Each row is where one point has got to under a steady rotation. How many steps took it there?
The counts run from 0 to 250.
111  102  145  158  182  104  69  128  102  127  125  126  60  133  113  155  82  165  126  83  209  143  125  124  142 -> 192
109  111  117  142  171  128  98  151  104  156  114  129  71  146  140  140  101  122  123  76  207  178  136  177  147 -> 243
114  82  148  145  178  157  125  148  117  175  141  128  77  108  134  152  82  104  140  68  191  164  149  171  103 -> 87
98  97  144  170  198  129  84  151  118  139  131  115  69  129  142  134  85  130  142  75  189  162  127  169  139 -> 95
98  105  104  160  148  140  85  143  99  154  136  135  48  111  127  179  110  125  141  88  190  163  144  173  104 -> 147
103  82  158  131  143  152  122  128  95  141  155  97  76  136  111  103  103  155  117  63  179  178  125  194  126 -> 22
97  106  121  140  121  132  79  115  82  135  135  121  40  136  81  161  103  160  128  93  199  161  117  157  129 -> 202
144  77  165  130  194  134  110  140  106  165  121  151  91  138  110  132  92  141  119  68  214  144  146  120  131 -> 37
130  69  173  134  174  147  130  120  98  151  156  102  92  130  103  94  93  149  118  53  188  169  125  162  125 -> 28
105  112  129  151  143  117  87  117  89  141  119  126  44  147  91  166  81  152  126  92  206  150  117  149  142 -> 196
89  104  111  158  136  155  86  127  99  137  145  108  48  120  131  138  110  130  134  72  177  181  121  196  119 -> 154
116  92  133  145  189  141  98  159  118  168  118  127  80  124  141  151  96  113  129  72  201  166  155  162  127 -> 92
124  64  146  119  130  173  107  121  81  145  162  142  69  100  123  132  136  161  120  55  178  155  156  152  89 -> 73
105  95  125  153  151  119  62  125  89  118  135  141  55  126  114  165  115  177  124  90  204  138  130  130  138 -> 54
106  98  113  128  139  157  98  146  89  146  141  129  67  128  142  126  136  148  106  65  186  189  150  184  114 -> 158
107  108  108  144  120  132  82  114  84  141  130  140  43  144  97  164  107  154  113  91  209  149  131  154  131 -> 201
127  84  161  136  181  126  118  138  107  175  122  129  85  131  85  150  74  123  128  66  210  142  135  131  129 -> 39
103  100  147  153  156  122  89  129  98  118  131  105  64  152  108  116  99  171  118  76  198  177  118  167  158 -> 107
96  103  106  158  154  151  65  142  103  125  132  142  52  115  163  148  131  147  127  74  186  175  152  173  109 -> 151
98  113  122  149  164  122  102  148  109  144  121  106  60  146  125  139  88  118  127  86  203  187  125  182  146 -> 244
107  99  135  164  157  114  65  117  101  110  133  127  45  127  102  161  99  174  138  86  196  134  119  140  135 -> 53
128  62  150  133  132  166  100  121  94  127  166  141  76  98  122  137  129  162  120  66  178  151  150  149  85 -> 217
123  98  142  143  185  117  89  141  100  158  105  151  77  138  107  156  88  138  117  85  231  140  146  123  140 -> 188
106  93  113  132  129  161  111  143  87  152  141  116  60  130  133  116  115  133  116  73  179  200  139  190  118 -> 159
116  88  140  160  200  136  92  159  118  142  132  141  77  107  166  136  108  124  132  58  195  162  155  160  118 -> 235
126  83  154  114  128  142  119  102  73  153  147  124  71  147  75  122  105  162  102  69  210  168  124  149  132 -> 117
89  100  119  162  143  143  86  126  104  112  155  109  56  122  140  128  111  149  131  80  174  179  124  192  117 -> 155
112  81  144  121  140  169  114  137  90  151  143  135  80  132  139  101  120  141  105  60  191  190  149  180  119 -> 164
122  74  189  148  192  127  121  126  108  156  141  112  87  120  100  113  79  136  127  65  205  145  128  145  130 -> 179
131  80  167  125  148  148  100  107  85  123  147  135  77  133  89  110  120  179  108  59  197  151  133  127  126 -> 120
117  73  135  129  122  159  85  113  81  119  154  146  64  109  120  131  137  179  110  65  187  149  144  148  96 -> 211
127  70  178  132  172  141  133  126  93  177  138  123  83  133  90  124  74  127  118  66  201  153  137  144  128 -> 33
114  72  150  140  155  165  126  125  98  170  152  126  81  101  123  134  96  103  131  59  188  155  150  172  87 -> 81
120  62  157  144  161  166  112  125  107  137  171  135  77  91  136  129  119  148  125  64  175  153  158  157  76 -> 78
123  80  166  127  152  159  137  121  87  166  149  107  84  134  105  103  97  133  112  62  202  174  126  160  134 -> 27
127  78  159  120  143  160  143  134  91  172  147  124  91  138  106  107  99  127  106  58  197  175  135  173  116 -> 171
99  86  142  144  139  155  103  126  97  121  164  106  72  125  133  100  110  154  118  62  179  180  120  197  115 -> 161
100  87  149  166  201  136  85  149  130  137  134  121  79  108  145  138  94  121  147  71  184  163  138  159  110 -> 234
119  79  173  127  164  152  128  133  95  164  154  111  89  132  100  98  85  125  120  57  190  170  130  166  116 -> 172
100  86  155  170  192  136  109  147  126  147  143  113  71  109  130  139  90  118  144  76  179  156  136  171  109 -> 233
114  73  137  143  124  151  86  103  93  110  156  127  56  108  106  140  124  185  127  78  174  154  129  155  101 -> 210
106  84  153  164  206  137  97  145  129  146  136  115  80  106  137  131  87  125  136  64  191  151  140  165  108 -> 89
96  111  128  153  180  118  97  145  105  140  127  109  66  143  121  135  90  133  133  85  195  176  119  175  147 -> 100
113  88  169  156  185  109  100  129  111  146  125  116  77  129  93  142  70  136  135  82  208  140  127  146  136 -> 185
108  102  118  158  156  136  96  131  104  164  133  144  46  102  120  184  91  125  147  86  204  144  145  145  96 -> 141
118  65  168  133  160  157  109  130  105  132  156  117  88  121  137  94  119  160  109  52  183  177  134  162  119 -> 168
112  91  144  159  176  102  74  125  110  128  125  131  69  127  95  162  78  159  134  86  209  135  127  128  134 -> 47
111  91  141  117  136  161  120  138  83  157  147  121  79  143  124  103  126  141  104  56  195  199  143  181  124 -> 20
112  76  130  136  124  155  81  113  84  115  156  140  55  109  123  140  135  179  118  68  183  155  136  155  95 -> 66
114  105  128  137  156  115  72  137  92  145  113  154  64  145  115  171  99  154  126  89  223  152  138  125  145 -> 194
104  100  140  153  187  140  107  151  108  169  127  124  71  128  132  144  78  104  138  70  197  166  143  180  126 -> 93
98  107  124  160  149  106  81  119  87  135  126  124  53  132  84  167  83  152  138  96  203  136  118  150  140 -> 52
123  66  171  150  168  136  101  109  102  145  164  132  71  100  86  156  84  154  149  68  189  121  135  130  94 -> 131
126  66  167  121  165  153  111  142  101  141  153  136  95  133  132  87  125  150  101  57  198  177  144  156  121 -> 169
110  75  135  134  107  171  114  108  78  148  169  121  61  107  104  148  121  150  122  73  182  164  128  167  88 -> 69
108  74  153  168  172  127  87  116  115  135  145  130  57  97  106  170  83  138  153  80  189  124  139  143  99 -> 137
104  94  122  140  138  159  86  142  91  123  147  127  62  125  150  119  140  154  110  63  186  182  144  177  116 -> 157
114  107  113  147  150  114  88  134  88  156  108  150  52  142  101  181  95  149  124  95  221  146  140  140  133 -> 50
103  109  130  135  148  136  104  135  89  143  131  111  66  165  111  119  99  142  119  76  203  186  118  176  158 -> 250
122  67  147  132  155  173  119  132  99  172  152  139  76  93  120  141  99  115  129  69  187  154  156  170  89 -> 225
137  82  169  122  168  152  131  132  96  181  139  137  98  137  108  121  90  129  113  55  209  162  144  141  124 -> 32
108  107  139  155  173  117  79  141  111  113  129  111  69  149  134  115  101  158  122  64  195  182  115  175  152 -> 246
117  84  136  156  197  138  100  157  121  160  125  139  83  117  144  141  102  114  138  69  199  164  157  154  122 -> 91
112  102  134  138  172  127  76  155  98  139  113  130  69  152  136  126  112  155  107  72  205  188  145  152  158 -> 103
119  84  143  124  132  171  125  132  82  163  147  110  87  139  122  98  113  130  107  58  192  191  139  187  119 -> 165
110  91  137  151  181  158  116  145  117  176  135  138  76  108  141  147  89  103  134  69  195  155  158  157  106 -> 231
108  88  151  130  139  160  124  122  90  160  150  104  84  140  117  97  106  136  107  63  183  191  127  189  128 -> 21
110  89  106  156  160  147  76  152  101  144  128  150  56  105  150  175  116  130  133  79  197  153  157  164  106 -> 1
103  98  110  163  158  138  69  151  115  124  131  137  51  113  164  150  124  151  130  70  183  169  146  169  121 -> 6
110  96  146  139  157  120  81  132  89  111  132  119  73  153  114  109  112  182  105  64  202  169  130  150  156 -> 108
122  85  176  157  198  110  96  127  112  148  126  129  84  121  99  134  74  149  131  79  208  131  127  126  134 -> 41
99  108  140  146  158  119  94  130  94  138  128  103  62  157  106  126  93  145  111  74  204  180  113  176  154 -> 106
123  86  143  145  148  142  111  121  88  171  144  147  68  94  97  179  93  123  142  85  204  123  148  137  87 -> 135
102  106  142  162  185  124  86  144  106  126  130  107  74  146  128  123  90  146  128  70  200  175  120  167  160 -> 101
125  77  182  136  181  132  125  121  99  156  150  108  92  126  97  118  68  133  128  69  199  149  131  143  135 -> 34
119  85  142  128  149  161  104  143  97  133  151  125  86  131  152  98  130  159  108  52  187  188  139  173  122 -> 163
116  80  143  135  153  160  94  133  95  120  149  123  74  131  148  94  130  166  113  59  184  192  139  177  134 -> 18
129  90  165  146  189  108  94  130  112  142  123  149  86  128  116  143  89  155  128  74  219  131  136  119  133 -> 42
114  77  170  136  138  131  103  106  88  131  157  117  73  131  81  117  100  182  117  65  192  154  117  138  121 -> 119
118  72  160  153  167  160  124  128  107  152  160  114  79  94  114  139  85  117  141  64  173  149  143  175  101 -> 82
94  95  119  160  155  136  61  137  108  113  140  122  52  111  150  143  121  160  140  73  183  162  138  167  108 -> 150
110  112  119  139  140  113  84  126  87  150  116  136  59  136  100  166  90  154  124  90  224  147  133  141  140 -> 195
103  115  132  137  143  122  97  142  86  149  117  112  61  162  108  129  99  140  114  78  203  186  124  164  163 -> 105
101  105  107  135  117  127  82  129  84  147  124  143  39  132  101  171  115  165  124  95  205  156  131  143  127 -> 56
97  98  147  163  188  129  96  146  118  158  129  105  67  127  126  137  77  111  141  77  195  167  133  168  130 -> 94
125  102  150  158  173  108  72  139  103  123  119  147  67  128  113  160  101  163  124  82  212  131  136  126  138 -> 48
101  99  98  151  149  144  74  140  106  144  122  149  49  107  138  173  110  128  143  90  193  164  150  163  104 -> 146
120  66  163  150  193  160  100  140  117  144  152  127  86  95  145  136  105  125  136  57  185  152  151  153  98 -> 84
107  69  150  143  142  166  117  114  97  143  168  111  73  93  112  127  97  133  136  63  173  149  137  174  85 -> 76
121  81  162  146  148  127  116  96  92  160  153  127  70  103  77  161  81  142  137  82  203  121  133  130  98 -> 130
119  74  158  120  167  158  106  141  103  139  156  124  94  137  131  96  124  167  109  54  193  175  140  162  124 -> 24
111  101  125  146  144  118  58  123  89  115  122  146  56  134  110  157  116  177  122  79  212  148  130  132  136 -> 199
94  92  125  138  135  164  103  134  95  142  155  101  60  127  120  114  112  135  120  73  172  192  121  197  115 -> 160
131  80  157  114  152  160  129  131  91  169  141  127  93  133  109  104  105  135  101  59  200  180  146  165  125 -> 26
96  107  101  142  132  152  90  137  91  148  132  123  46  130  128  148  108  127  124  79  188  184  139  188  118 -> 153
97  93  113  155  153  146  80  140  111  110  145  112  59  120  148  121  115  154  125  72  185  177  126  190  120 -> 11
116  70  170  127  135  135  111  97  85  150  157  121  77  115  68  136  85  157  120  74  199  136  127  139  114 -> 124
114  97  141  163  205  119  83  152  117  136  118  123  77  129  142  132  99  143  126  70  196  167  142  157  139 -> 96
109  75  170  159  173  161  115  128  116  150  167  111  80  94  116  137  87  120  148  67  177  148  147  164  91 -> 227
109  88  138  155  164  131  99  112  101  151  151  128  61  102  90  177  82  128  146  86  190  130  139  141  89 -> 136
127  73  183  132  177  142  118  124  109  142  159  113  100  127  112  96  95  157  109  58  194  165  131  150  128 -> 29
104  93  139  153  187  130  83  157  113  141  124  126  74  137  154  135  106  140  130  69  202  167  149  159  141 -> 241
114  104  105  137  132  128  75  126  82  142  125  147  50  138  114  164  122  173  121  88  208  150  137  138  128 -> 200
118  96  126  118  140  139  94  136  80  141  121  132  73  152  105  126  110  168  94  77  206  176  134  149  159 -> 110
133  87  161  133  179  130  119  136  95  174  124  145  91  137  100  142  83  129  121  71  223  145  144  133  134 -> 38
107  68  151  138  133  163  103  106  88  122  171  122  64  95  112  132  117  157  132  66  175  153  133  167  92 -> 71
100  109  108  145  122  131  84  110  76  141  134  129  43  134  92  166  102  154  126  94  205  164  121  159  130 -> 57
109  90  128  133  119  146  71  117  87  103  140  143  52  118  112  152  127  194  120  75  200  152  142  141  118 -> 205
124  95  171  145  186  123  115  138  106  170  125  113  82  127  96  143  64  133  134  83  213  134  127  140  133 -> 184
110  68  156  146  134  161  94  116  91  114  167  124  68  100  110  128  122  167  127  59  177  147  131  157  89 -> 216
111  100  150  134  134  128  103  108  82  135  142  107  65  157  84  112  101  165  109  80  200  174  108  165  152 -> 112
123  87  143  142  179  164  118  149  108  181  132  140  86  104  140  140  96  107  138  60  200  152  155  164  108 -> 86
105  88  108  130  103  146  94  114  75  144  148  137  49  127  98  150  120  166  116  76  197  162  127  156  109 -> 207
95  102  125  150  120  125  76  108  81  113  141  122  43  125  91  160  103  165  131  92  191  154  111  162  127 -> 58
135  74  179  128  186  127  99  129  112  153  132  139  92  131  112  123  93  149  118  59  214  138  139  126  132 -> 36
125  70  141  130  150  168  126  134  99  174  154  144  86  95  128  133  111  123  126  65  193  159  162  157  89 -> 80
103  95  131  141  111  148  86  100  81  126  158  116  46  120  100  143  114  166  130  84  183  161  123  178  105 -> 64
91  109  106  158  145  154  91  134  96  145  143  112  50  121  133  143  107  130  130  77  177  184  127  195  122 -> 9
91  100  120  170  157  138  73  133  105  119  151  108  46  109  131  155  109  144  147  88  175  166  123  177  110 -> 149
122  63  163  136  167  168  105  129  103  141  166  145  74  93  138  129  118  151  131  56  179  148  160  146  80 -> 223
93  89  115  168  166  135  71  136  116  112  142  119  48  111  150  147  110  144  140  75  177  161  136  170  117 -> 5
113  90  143  162  178  154  119  137  114  177  142  116  68  107  129  146  78  98  140  72  189  164  145  174  107 -> 232
97  106  113  144  173  122  96  148  108  153  117  117  64  155  128  139  82  121  131  87  209  177  130  175  146 -> 99
118  80  124  120  107  174  104  112  78  147  151  141  54  109  110  147  127  159  118  71  185  167  149  159  98 -> 68
93  85  128  176  170  128  83  122  118  126  140  119  55  102  128  170  92  136  152  82  187  142  133  151  110 -> 143
105  85  119  165  168  138  73  137  122  120  144  139  48  100  138  173  110  145  152  74  190  143  140  153  105 -> 144
94  115  135  158  174  125  89  139  99  134  129  97  68  149  122  126  93  137  124  77  195  175  120  183  152 -> 245
128  75  139  141  160  151  104  123  95  165  139  165  69  102  107  175  92  136  133  76  200  131  158  122  91 -> 134
95  105  127  140  139  160  106  135  89  149  149  103  63  134  123  118  117  138  127  70  179  200  125  199  120 -> 15
115  93  119  151  159  140  86  130  107  161  127  155  58  101  126  173  104  133  144  85  200  143  159  146  99 -> 140
129  71  151  108  163  165  127  139  95  163  142  128  94  133  123  104  117  140  100  57  199  177  147  161  123 -> 170
143  68  167  129  160  145  101  115  88  139  149  157  76  108  97  139  115  171  121  62  205  129  146  117  105 -> 127
114  88  136  116  141  160  98  140  88  144  140  135  77  136  140  107  132  157  101  64  185  193  137  183  127 -> 19
101  100  98  150  145  153  79  147  105  137  131  139  56  117  152  152  120  139  132  77  188  182  146  169  119 -> 7
103  88  129  135  102  143  95  95  73  133  156  122  45  123  90  146  109  163  114  81  183  163  122  167  106 -> 208
129  80  156  134  149  142  123  111  78  167  147  141  75  112  72  155  89  137  130  80  200  133  141  127  97 -> 129
130  86  156  135  175  125  113  135  97  180  120  132  83  141  100  150  75  125  125  70  220  148  143  130  131 -> 183
132  70  165  127  180  140  125  146  100  171  136  136  101  131  122  111  97  134  108  57  208  161  160  136  122 -> 176
119  80  160  127  148  131  91  119  87  119  143  122  72  146  101  105  121  191  100  64  204  169  122  139  141 -> 114
129  79  163  123  172  147  128  135  99  177  136  127  95  133  104  120  83  123  113  61  210  159  148  147  126 -> 177
114  104  126  152  190  126  84  163  111  141  113  135  75  135  149  139  110  133  121  74  212  170  152  157  145 -> 97
98  108  108  155  148  143  96  141  103  155  136  147  47  116  141  177  101  116  135  82  197  160  146  171  108 -> 2
97  111  98  148  145  149  89  148  100  147  126  133  53  124  150  157  121  125  129  81  189  176  134  183  122 -> 8
129  67  146  140  154  173  114  137  97  168  147  153  79  98  133  141  120  129  126  57  189  157  168  147  92 -> 224
114  88  167  152  190  114  111  128  107  157  130  119  82  130  87  138  73  136  138  72  204  135  120  132  130 -> 40
113  105  149  152  174  107  100  126  104  155  120  122  63  142  91  160  73  141  133  86  220  145  123  140  140 -> 190
134  83  156  114  142  134  88  121  75  136  138  136  78  149  101  111  124  181  97  62  212  161  138  139  139 -> 115
117  72  169  141  163  155  110  131  103  124  159  105  89  125  120  90  109  162  108  53  186  178  130  169  123 -> 23
118  94  130  124  149  134  80  149  80  132  121  131  68  160  121  108  123  182  102  66  213  177  132  153  148 -> 109
111  100  102  136  112  151  87  117  78  135  147  143  42  129  98  160  123  160  117  92  199  160  134  152  118 -> 62
100  96  142  168  194  123  80  155  117  129  126  120  73  130  149  128  92  138  134  71  189  164  138  174  144 -> 240
124  78  142  141  180  153  106  154  112  172  146  148  88  103  148  152  105  114  132  65  191  160  171  151  96 -> 230
126  97  131  149  174  111  65  128  104  132  121  146  59  133  118  159  104  171  123  85  217  141  135  126  141 -> 193
107  84  135  130  117  163  115  106  84  141  174  119  57  113  90  134  107  145  124  74  184  160  138  163  95 -> 214
